In the rows, zero is written as 128.
Where one turn sends some rows of the set: a few examples, then the rows asked:
fud: [156 141 125 141 118 109 151 145 144 132 152 134]
bofed: [144 103 152 117 138 111 139 111 154 101 115 146]
zofa: [106 100 134 110 161 132 152 121 119 132 130 115]
Rele: [143 116 154 149 124 139 155 155 123 126 110 117]
dubik: [103 151 161 151 136 128 128  95 144 146 137 141]
Tipu: [142 130 128 136 137 147 138 133 154  95 158 129]
Rotip: [144 129 118 133 128 151 136 139 149  87 124 131]
pode: [138 123 114 143 144 120 130 108 159 154 155 110]
nosaz: [135 122 105 117 132 146 135 124 148 142  94 116]
bir: [156 125 151 140 125 138 130 110 123 165 106 140]
vozu: [146 137 125 152 155 139 139 109 125 104 136 166]
Meda: [150 105 144 131 143 101 145 105 148 113 145 157]
siro: [115 154 166 136 129 147 146 103 140 141 115 141]
Sif: [120 129 110 120 131 127 138 154 132 143 154 151]
Rir: [122 130 131 129 161 154 127 115 129 101 127 165]
susin: [138 136 134 132 113 104 125 147 161 111 117 113]
zem: [102 141 142 147 120 135 154 127 104 151 136 128]
pupi: [146 138 142 157 151 124 125 102 145  89 130 147]
pase: [108 102 135 132 155 102 129 111 135 116 120  98]
gakep: [141 111 120 154 143  95 152 109 122 119 113 107]
satel: [ 99 139 150 156 111 115 130 121 123 130 112 105]
dit: [119 146 145 164 109 119 153 121 113 140 123 115]
Lum: [133  98 121 126 148 108 136 110 133 121 137 174]
Voti: [139 110 120 132 149 125 174 119 106 135 124 124]
poti: [145 125 135 119 136 142 141 116 168 141 128  98]
Nuved: [117 154 140 148 123 137 139 105 128 141  92 152]
nol: [121 108 125 164 125 118 123 152 119 124  96 125]
nopak: [126 125 106 147 141 136 121 131 147 100 163 140]
rof: [134 119 161 126 136 144 121 111 129 171 129 139]
reki: [103 125 119 110 125 122 112 155 149 122 120 132]
Ruliz: [104 151 134 163 130 118 122  96 131 144 114 151]
pibe: [100 104 133 162 144 115 113 146 123 138 144 126]
gur: [ 81 134 145 140 122 131 132 127 115 142 124 118]
Kuzek: [121 115 153 139 137 124  95 105 137 162 121 133]
fulun: [128 119  83 140 139 126 124 116 141 155 124 128]
bova: [128 124  96 143 132 140 119 137 141  92 128 142]
Rikev: [144 121 142 152 125 117 106 105 131 158 100 134]
bag: [127  97 130 110 142 117 131 117 141 108 106 163]
Tika: [123 111 161 146 141 135 147 149 129 139 157 119]
Zam: [123 132 147 134 158 139 114 109 147  86 120 144]

susin moves to Tika
bova moves to dit
bir moves to Lum
And these:
siro moves to Rir
Voti moves to fulun

